In the data rows, the value 128 means zero.
Here is a table of points, one per row:
[112 205 171  82 142 112 130 190  46 146 128 111 129 132 124  55 138 150
  52  61 143 157 151 133 171 139 202 228 246 208 108 108  91 165  98 158
  94  67 129 143 159 159 125 120  58 153 144  54 131 222 233 101 168 119
 127 155  86 122 120 170 130]
[109 126 102  92 157 120 126 152  58  91 113 140 120 107  97 176 109 102
 111 105 141  84  93 166 189 120 115 189  96 116 113 176  91 106 104 203
  55 159 147 115 118 173 196 109 105 193  70 130 111 165  96 126  62 164
 133 179 142 172  92 122  65]
[101  92  39 110  75 160 170 122 166 123 130 117 103  17  72 100 121 104
  35  97 117  52 108  62 173 103 242  99 140 215 151 146 119 152 153 139
 200 163 109 135 133 115  70 159 183 186  73 110 161  52  65  97 255 142
 180 190  81 120 194 125  94]
[105 133 108 101  95  83  96 150 145 119 127 112 169 145 190 109 180  84
 156  48 131  76 119  90 187 120 149  80 139 154 185 105 160  58  85 122
  63  78 119  45   0 122 255 161 184  68 112  65 139   5  16 141  84 107
 133 186 177  13  91 105 113]
[168 141 125 143 117 119 131 100  91 115 164 186  93 167 172   1 108  86
 108 137 167 121 146 140 145  64 123 153 130  76 115 155 100 102 116 194
 102 113 166 117 162 160  73  68 109 162  30 101 109 117  78 139 116 149
 131 168 169 187 157 121 162]
[124 126 126 133 113  93 161 137 145 119 172 108 157  98 118 161 123 155
 137 111  98 194 100  64 164 141 138  92 155 134  85 163 168 189  91 129
 103 165 148 142 121 141 144 117  73 118 201 175 104 111 114 100 139  43
 109  87 221 127 116 131 169]
[188 149 146 149  28  65  97 155 157 117 163  78 144 183 158 217  55 114
 102 134  36 234 189 114 108  67  22  66  70 125 115 130 139 150 149 105
 127  79 167 179  93 120 180 141  67 158 101 151  87 192 156 141 216 119
 132 145 188 148  78 126 113]
[140 100 181 202 178 197  89  81 155 199 174  60  79 154 165 167 175 126
 121  99 197 129 142 167 139  97 102 102 152 108 131  78 164 122 147 121
 148 187 129 176 127 130 181  53 113 111 150 220 164 147 119 185 144 192
  80 127 133 162  80 157 118]
[170  95 161 198 154 151 109 145 175 116 190  85 142 158 132 162 107 166
 177 170 114 173 144 173 162  80 223 187 152 131 135 151 138  76 128 159
  62  57  52 119 147 120 142 136 165 127 166 121 134  87 130 105 100  98
 139 127  91  75 130  97  73]
[205 127 134 145 111 176 124 136 116 129  34  51  61 248 171  79 190  56
 206 149  35 152 124 120 124 177  56  70  63  96 128 146  95 180 150 142
 168 140  17 106 149 183  95 131   0  94 248 211  81 163   0  68 199 173
 135 128 127 133 167 157 119]
[126 115  72 123 127 138  76  91 170 114 148  69 100 130 162 139 111 153
 184 110 170  99 131  86  87 132 158  60  89 150 168 167 214 150 120 191
  62 195 151  99 198 169  94 177 196 116 113  35  85  77 142 128  90 161
 142 145 158 183 123 117 191]
[132  79 186 101 107 145 148 102  96  84 122 111  75 187 102 125 253 104
 227  95 211  45 123 203  82  49 129  73 149 132   0 167 151 127  84  47
 215 150 130  78 159 150 172 218 138 143  91 127  56 226 122 126 197  71
 129   0  89 145  99 140 172]
[113 106 132 101  69 140 136 182 164  99 111 198 139  78 112 142 166 171
 118 142 163 238 131 107 131 130 120 118 140  80 157  81  52 161 136 139
 104 116 166 183 137  98 205 145 206 172 171 119 174 111 183 183  13 117
 102 150 126 124 126  88 107]
[165 134  72 156 148 173 125  56 110 117 138  94 117  73 107 135 151  59
 109 155 140 105 104 123 134 136  68 101 128 106 138  69 190 116 136 154
 133 129  60 136 131 120 149 183 139 131 116 141 152 226 163  99 107  93
  75 142  99  82 120 120 139]
[101 155 164 114 124 140 137 101 128  97 156 147 209 118 141 102 115 114
  87 108 127  87  89 184 114  80  99 133 123 116 184 107  91  71 121 168
  56 104  91 136 164 169 103 103 158 131 181 105 108 124 127 142 119 135
 119 117 170  96 121 101 100]
[123 118 105 127 161 102 164 175 127 121 157 107  91 126 114 148 137 119
 103  98  98 139 180 151 129 171 114 145 155 148 215 102 155  92 106 231
  87 159 160 101 122 100  92 111 128  78 135 127 166 141  69 125 156  98
 107 113 126 168 190 145 101]
[111 128 121 219 152  88  87 170 169  85  97  98 167 101 127 105 126 152
 175 143  99 107 130  97  77 105 117 143 127 104  86 104 115 150 144  68
 134 154 152 138  81  85  98  98 132 126 143 118 185 129 167 160 142 111
  75 144 202 190 102 125  92]
[ 82  90 127 111 205 145  93 163 114 115 132 101  99 181 153  90  74  91
  93 177 143 115 150 116 115 129 128 104 141 185 111 133 173 127 110 106
 242 184 129 194  96 162 144  57 158 133 163 161  79 184 131  83 127  94
 175  71 113 212 140 144 112]
[158 153  99 160  94  82 130 140  70 169 138 146 112  95 148 158 123 163
 103 140 138 111  31 142 158 192  90 169 100 207 142 103 132 147 125 159
 104 110 141 125 143 151 115  85 228 127 119 154 144 131 127 175 157 112
  84 152 126  96 177 107 157]
[ 96 116 117 143  13 137 127 131 176  98 162 165 118  87 143 132  97 195
  72 132  85  92 155 216  69 192 210 127  95 102 144 117 167 103  89 124
 243 133  32  78 137 126 120 182 146 177 102 158 174  66 214 134 110 111
 121 184 103  54  80 103 198]
[ 54  72 191 112 131  88 125 151  84 126  86 143 105  95 208 193 113  90
 147 124 120 146 124 129 130 117 142 146 145  89 168  93 178 164 220  86
 126 149 136 190 196 116 169 132 108 137 119 139 141 136 125 140 117 133
 111 148 153 130 154  96 127]
[205  92 115 155  74  79 130 151 133 119  97 152 158   0 117 144 179  45
 176  85  86 100 153 122 116 123 131 164 118 173 167  47  14 152 102  11
 136 146 167  91  84 154 129  40 126 120  77 125 123 181  91 150  89 198
 165  67 178  73 213 128 120]
[136 116 132 168 130 127 123  95 114 160  95 237 172  91 152 153  58  99
 129 109 129 108  87  75 167 116  75 176 147 176 113 116 117 158 148 133
 103  91 126  49 168 139 147 200 104 105 137 179 120 143 101 138 111 130
 138 127  94 176 129 112 106]
[ 95  92 174  80 100  88 145 120 136 137  79 119 191 139 105  72  56 229
 122 211 117 236 225  97 119 132  59 127 115  95  88 165 189 119 178 201
  54   2 131  76 119 172  95  58  76 130 134 109 135 255  33 116 159 186
 100 114 143 131 105  97 164]
[ 76 168  80  96 154 166 193  20 150 137 133  88 172 115 114 116 111 195
 169  89 168 156 185 199  88 163 132 128 102  86 131 189  88 188 157 172
 255  49  22 147 103  71 102 179 104 103  68 112 132  83 102 120  63 107
 172 119 191 142 128 104 133]
[179 174 113  26 204 164 206 154 109 168 155 171 105 177  93 112  43 255
 108 158 153  67  31  96 121 111 124 160 193 123  58 182 151 120  62 128
 167 138 104 162 142  96 190 155  42 205 121  26 130 191 250 139 133 246
 115  15 104 172 169 136 197]
[171 140 115 141 144 139 158 134 157 103  82 210  97 142 101 121 177 108
 128 100 207  97 108 194 111 176 120 144 176 107 133 131 206 137 145  74
 162  99 141 174 165 156  98 143  93 126 157  81 117 114  46 170  86 111
 204 154 146 126  92 165  45]
[144  80  85 167 126 154  54  79  58 115  89 134 122  99 120 121  97 142
 117 209 164  98  96 171 135 103  88 158 121 112 114 105  64 139  99 255
 140 104 183 161 168  57   0  93  78 122 139  91 166  17 113 125  79 228
 194 117 103 141 105 183 165]
[109 103  86 114  77 110 153 117 137 131  85 162 151 187 154 121 131  68
 188  88 104 130 151 117 179 157 164  96  52 152 158 124 170 120 119 125
 142 139 141 169 141  71 105  74 114  88 150 183 123 150 177 112 166  85
 132 153 108 153 129 108 109]
[242  94 190 102 233  94 149 159  85 199 117 116 186 138  66 118  81 106
 155 184  81  84 109 138  93 111 153  62   7 210 117  78  62 148 150 100
  82 184 145  93   1 132 144 173  73 123 114 190 121  78 177 160 143  98
  98 255  98  29 155 108 176]
[ 91 177 118 220 167 165 148 139  85 145 127 219 180 173 108 200 112 165
 113  99  47 163 161  66 136 110 111  88 114  99  95  76 120 157 150  98
 167 175 100 137 207 115 227 148 167 128 168  85 172 200 122 174 106  76
 148 170 125  74 124 146 119]
[111 119 167 202  62 114 193 127  88 126 149  61  98 175 105 133  73  91
 148 159 136 125 110 100  88 124 124 105 115  97 157 120  88 138 136  65
 101  61 156  87  76 181 126 174 166  85 146  92 127  79 139 128  47 129
  72  63 118 122  51 123 126]
[123 139 134 117 102 180  79 103  84 129 115 164 154 166  73 130  91 143
  94 119 130  83 123 164 137 137 114 135 171 149 157 170 159 138 107  94
  84 126 187 143 114 100 113 144 180 141  93 143  87 103  76 128 119 159
  47 138 119 141 159 161 155]
[150 157 165 143 141  93 118 122 143  83 134 143 200 130 167 161 128 106
 117 128 179 158  95 131 163 142  91 154 137  66 151 153 131 151 134  92
 119 168 107 135  79 103  86 101 142 113 161 103 138 170 128 142 114 130
 167 120  47 172 182 148 154]
[  6  99  97 127  70 118  32 128 172 202 165 126  87  83 100 130 244 144
 102 107 110 155  65 132  78 133 174  94 138  86 121 179 132  59 132  89
  64 104 156 134  75 122 155  87 131 127 146  37 131 152 230 145 146  89
 138  90 158 203 166 155  94]
[ 95 155 126 109 206 113 176 201 175 130 128 157 127 115 122 130 126  50
 146 135 159 193 149 152 170  96 139 146 132 146 178 131  86 103  87  92
 135 100 131 105 179 111 152 122 172 111 148 131 144  95 118  85 189 178
 104 210 138 161 116 108 143]
[ 86 188 158 155 158 168 196 104 147  98 109 117  64 136 162 124 179 210
  79 188 201  89 120 156  93  96 170 169 119 148  65 115  92  55 115  80
  83 130 180 112 120 125 202 179  96  91  83 204 102 152 233  86 118 138
 148 137 123  73 180 210 118]
[ 82 130 132  84 123 161  68  92 168  93 144 125  77 185 116 159  81 109
 182 111 145 147 173  67 117 130  75 169 113  86 118 147 106  88 116 114
 150 169 104 173  92 182  44 127 113 145  95 147 128 116 167 133 149 122
  92 103 152  88 118 114 144]
[139 201 151  69  93 122 123 153 174 199 174  31 167  82 111  80 154 185
 193 205  93  63 141  60 132 165 207 102 184 118 196 106 100 137 128 136
 133 157 114  98 162  97  78 125 154 105 151 207  93  84  94 128  76  48
 156 170  79  92  96 126  43]
[143 153 189 138 160  97 145 106 175 105 120 150  79 108 124 161 116 125
 107  92  56 126 148 124 168 178 114  93 127 126  42 139 182 105 175 178
 158 155 147 158 132 101 115 118 176 120 142 127 120  79 161  65 102 151
  93 130  79 116 129 130 138]
[161 148  85  77 120 140 103 149 112 126 115 142 112  77 167  69 118  90
 143 115 136 181 147 151 108 131 127 164 103 159 171 171  82  88 194 144
  91 163 138 142 113  96 148  98 107 113 107 122  96  85  69 135 192  87
 151  77 120  93  54 148 192]
[159 101 119  73 162 139  84  96 119 160 110 117 164 164  94 175 253 125
  56 156 117 117 150  77  55 143 117 158 159 104 136  90 145 166 138 119
 162 120 142 192 180 134  39  90 156 119 111 165 194  68 143  76 141 130
 197  30 113 249 138 114 142]
[119 115  95 120 194 118 145 124 119 142 140 135 112 147 119  77 122 144
 110 121 114 176 116 130 147 184 150 129 126 103 113 167 137 131 118  47
 129 136 150  35 130 121 111 191 143 144 105 124 120  80 170 149 138 137
 136  91  88  37 114  83  67]
There is one direction along which these points spread out most. Take the direction at right angles to it along which they spread out most. Go by this last direction. Where along it does each point below lie, from 0 to 99? 50 is the average, and the first point above lies past it. One standard deviation of the points above along it is 16.
[ 96 116 117 143  13 137 127 131 176  98 162 165 118  87 143 132  97 195
  72 132  85  92 155 216  69 192 210 127  95 102 144 117 167 103  89 124
 243 133  32  78 137 126 120 182 146 177 102 158 174  66 214 134 110 111
 121 184 103  54  80 103 198] 74
[159 101 119  73 162 139  84  96 119 160 110 117 164 164  94 175 253 125
  56 156 117 117 150  77  55 143 117 158 159 104 136  90 145 166 138 119
 162 120 142 192 180 134  39  90 156 119 111 165 194  68 143  76 141 130
 197  30 113 249 138 114 142] 51
[ 82 130 132  84 123 161  68  92 168  93 144 125  77 185 116 159  81 109
 182 111 145 147 173  67 117 130  75 169 113  86 118 147 106  88 116 114
 150 169 104 173  92 182  44 127 113 145  95 147 128 116 167 133 149 122
  92 103 152  88 118 114 144] 42
[165 134  72 156 148 173 125  56 110 117 138  94 117  73 107 135 151  59
 109 155 140 105 104 123 134 136  68 101 128 106 138  69 190 116 136 154
 133 129  60 136 131 120 149 183 139 131 116 141 152 226 163  99 107  93
  75 142  99  82 120 120 139] 48
[205 127 134 145 111 176 124 136 116 129  34  51  61 248 171  79 190  56
 206 149  35 152 124 120 124 177  56  70  63  96 128 146  95 180 150 142
 168 140  17 106 149 183  95 131   0  94 248 211  81 163   0  68 199 173
 135 128 127 133 167 157 119] 0
[150 157 165 143 141  93 118 122 143  83 134 143 200 130 167 161 128 106
 117 128 179 158  95 131 163 142  91 154 137  66 151 153 131 151 134  92
 119 168 107 135  79 103  86 101 142 113 161 103 138 170 128 142 114 130
 167 120  47 172 182 148 154] 47
[171 140 115 141 144 139 158 134 157 103  82 210  97 142 101 121 177 108
 128 100 207  97 108 194 111 176 120 144 176 107 133 131 206 137 145  74
 162  99 141 174 165 156  98 143  93 126 157  81 117 114  46 170  86 111
 204 154 146 126  92 165  45] 54
[126 115  72 123 127 138  76  91 170 114 148  69 100 130 162 139 111 153
 184 110 170  99 131  86  87 132 158  60  89 150 168 167 214 150 120 191
  62 195 151  99 198 169  94 177 196 116 113  35  85  77 142 128  90 161
 142 145 158 183 123 117 191] 58
[205  92 115 155  74  79 130 151 133 119  97 152 158   0 117 144 179  45
 176  85  86 100 153 122 116 123 131 164 118 173 167  47  14 152 102  11
 136 146 167  91  84 154 129  40 126 120  77 125 123 181  91 150  89 198
 165  67 178  73 213 128 120] 42
[105 133 108 101  95  83  96 150 145 119 127 112 169 145 190 109 180  84
 156  48 131  76 119  90 187 120 149  80 139 154 185 105 160  58  85 122
  63  78 119  45   0 122 255 161 184  68 112  65 139   5  16 141  84 107
 133 186 177  13  91 105 113] 52
[ 95  92 174  80 100  88 145 120 136 137  79 119 191 139 105  72  56 229
 122 211 117 236 225  97 119 132  59 127 115  95  88 165 189 119 178 201
  54   2 131  76 119 172  95  58  76 130 134 109 135 255  33 116 159 186
 100 114 143 131 105  97 164] 24
[132  79 186 101 107 145 148 102  96  84 122 111  75 187 102 125 253 104
 227  95 211  45 123 203  82  49 129  73 149 132   0 167 151 127  84  47
 215 150 130  78 159 150 172 218 138 143  91 127  56 226 122 126 197  71
 129   0  89 145  99 140 172] 47
[144  80  85 167 126 154  54  79  58 115  89 134 122  99 120 121  97 142
 117 209 164  98  96 171 135 103  88 158 121 112 114 105  64 139  99 255
 140 104 183 161 168  57   0  93  78 122 139  91 166  17 113 125  79 228
 194 117 103 141 105 183 165] 60
[101  92  39 110  75 160 170 122 166 123 130 117 103  17  72 100 121 104
  35  97 117  52 108  62 173 103 242  99 140 215 151 146 119 152 153 139
 200 163 109 135 133 115  70 159 183 186  73 110 161  52  65  97 255 142
 180 190  81 120 194 125  94] 75
[168 141 125 143 117 119 131 100  91 115 164 186  93 167 172   1 108  86
 108 137 167 121 146 140 145  64 123 153 130  76 115 155 100 102 116 194
 102 113 166 117 162 160  73  68 109 162  30 101 109 117  78 139 116 149
 131 168 169 187 157 121 162] 52
